Look-ups in named tables: a row name and a column name give one cell, copied from the table.

kile:
fields: kes, pak, pib, torarel, faseket, pul, labin
rak: [0.757, 0.234, 0.158, 0.781, 0.127, 0.246, 0.053]
podi: [0.755, 0.642, 0.119, 0.725, 0.567, 0.281, 0.419]
ruk: [0.299, 0.795, 0.473, 0.111, 0.806, 0.669, 0.814]
dimo: [0.033, 0.044, 0.832, 0.026, 0.055, 0.023, 0.098]
balimo: [0.187, 0.457, 0.338, 0.130, 0.583, 0.205, 0.566]

What is the pak of podi in kile? 0.642
What is the torarel of podi in kile? 0.725
What is the kes of dimo in kile? 0.033
What is the pib of balimo in kile? 0.338
What is the labin of ruk in kile? 0.814
What is the faseket of ruk in kile? 0.806
What is the torarel of ruk in kile? 0.111
What is the kes of rak in kile? 0.757
What is the labin of dimo in kile? 0.098
What is the faseket of podi in kile? 0.567
What is the pib of ruk in kile? 0.473
What is the torarel of balimo in kile? 0.130
What is the pak of balimo in kile? 0.457
What is the pul of balimo in kile? 0.205
What is the pak of dimo in kile? 0.044

rekuro.csv
,salibel,bala,kunan,mobobup,berud,tiko,bimam
tasurer,4626,7909,7228,3504,3138,8460,8082
sikov,4720,6453,3499,4253,2970,5642,6373
lobapun,1965,2887,1019,4681,1395,4515,7761
kive,8449,4779,7287,1678,4194,3136,4708
tifar,3576,6219,5923,8313,3261,5578,6374
vesiv,6946,8048,6774,3325,6354,4219,1875
tig,5653,5851,5279,5728,1607,6971,1045
buna,8353,2729,3965,6683,3709,4087,2890
buz,8444,7599,5336,5843,4789,1571,4389
nev,5462,3827,6888,3422,4921,6496,7677

mobobup of vesiv is 3325
salibel of vesiv is 6946
bala of lobapun is 2887
bimam of lobapun is 7761
bala of sikov is 6453
mobobup of kive is 1678
berud of tifar is 3261
tiko of tifar is 5578
salibel of kive is 8449
mobobup of tifar is 8313
bala of buz is 7599
tiko of nev is 6496

Table dekasem
          nud  gatonag  tifirot   pup  felizu  bivonu
rik       8.4     -3.0      3.8  -6.5     4.4     0.6
galu      8.0      4.4      8.6   1.7    -3.8     8.2
rumokon  -4.3     -3.1     -0.1  -2.0     1.9    -0.8
lodurin  -5.9      2.8     -0.5   0.2    -2.1     9.0
vit       4.7     -2.4     -3.1   8.4     5.0    -4.1
bano      9.3      9.6      3.8  -1.7     1.4     7.5
sese     -4.9     -4.1      0.4   7.6     0.9     6.9
vifol     6.2      7.8     -2.6  -1.9     5.7     3.2
ges      -7.1      6.6      1.5   6.1    -3.1    -7.0
nibe      2.7      5.5      2.9  -3.7     7.8    -3.2
mis       2.6     -3.1      1.5  -7.3     1.4     9.2
gibuge   -2.9      7.9      5.9  -0.1     3.5     9.3

ges, gatonag => 6.6
mis, bivonu => 9.2
nibe, felizu => 7.8
vit, pup => 8.4
lodurin, pup => 0.2
rumokon, pup => -2.0
nibe, bivonu => -3.2
gibuge, bivonu => 9.3
galu, pup => 1.7
galu, nud => 8.0
galu, gatonag => 4.4
mis, felizu => 1.4
lodurin, nud => -5.9
vifol, bivonu => 3.2
gibuge, nud => -2.9
rik, bivonu => 0.6

ladat:
	felofib	nam
feduk	147	52
tefil	182	58
badefes	189	44
somonu	132	64
rido	163	46
dev	106	60
nelinup	115	48
pofev	140	51
sapoken	203	42
nuva	32	119
fim	127	56
bol	30	24
gan	174	88

nam of nuva = 119
nam of sapoken = 42
nam of gan = 88
nam of badefes = 44
felofib of sapoken = 203
nam of bol = 24
felofib of somonu = 132
felofib of nuva = 32
nam of dev = 60
felofib of nelinup = 115
nam of tefil = 58
nam of fim = 56
nam of feduk = 52
nam of rido = 46
felofib of pofev = 140
felofib of gan = 174
nam of nelinup = 48

devem =
         dizopap  gadomim    pagu   zepar    kevo     nam
feluvod    1.021   -3.819  -4.009  -3.131  -3.767  -4.254
nit        1.592   -0.630  -2.396  -2.451  -4.305  -4.061
zotur      0.999   -3.117   6.816  -1.508  -2.544   1.513
gofu      -1.988   -6.099  -0.145   0.758  -0.672   0.923
reku      -4.739   -1.791  -0.340  -3.038  -1.021  -4.799
rig       -1.389   -5.724  -0.664  -3.725  -5.823  -4.902
ladevu     0.674   -2.011  -2.277  -2.106   1.559  -3.556
zipadef    3.414   -2.268  -4.784  -4.504  -3.996   1.872
nidozi    -2.972    0.524   2.117  -0.100  -3.096  -4.982
fav        0.886   -0.313  -5.926   2.849  -3.552  -1.321

kevo of nit = -4.305
gadomim of gofu = -6.099
pagu of nidozi = 2.117
gadomim of nit = -0.630
dizopap of feluvod = 1.021
pagu of rig = -0.664
pagu of feluvod = -4.009
Row with the largest pagu: zotur

tazu =
fields: sanepa, rolugoz, rok, gozu, vif, disobek, refalal, zinipo, bolon
bevug: [201, 248, 242, 225, 230, 86, 56, 169, 227]
lepum: [57, 71, 239, 88, 64, 218, 209, 56, 131]
zenor: [61, 157, 245, 97, 76, 221, 101, 58, 141]
gef: [56, 69, 248, 81, 57, 191, 170, 57, 144]
vunu: [95, 235, 170, 101, 187, 238, 110, 61, 96]
sudu: [55, 65, 250, 87, 57, 188, 197, 56, 151]
lefuzu: [69, 84, 219, 79, 95, 237, 244, 66, 80]
vobel: [59, 61, 246, 108, 63, 190, 232, 57, 157]
ter: [58, 67, 243, 87, 63, 217, 217, 57, 132]
geremi: [57, 73, 250, 78, 57, 198, 152, 57, 138]
nebulok: [184, 243, 247, 234, 207, 68, 55, 183, 241]
pesi: [61, 73, 234, 80, 70, 230, 235, 60, 92]
lik: [249, 56, 56, 56, 56, 249, 56, 249, 55]

What is the bolon of bevug in tazu?
227
What is the disobek of zenor in tazu?
221
What is the rolugoz of lepum in tazu?
71
What is the zinipo of geremi in tazu?
57
What is the refalal of vunu in tazu?
110
What is the rolugoz of nebulok in tazu?
243
What is the rolugoz of vunu in tazu?
235
What is the refalal of bevug in tazu?
56
What is the vif of ter in tazu?
63
What is the bolon of gef in tazu?
144

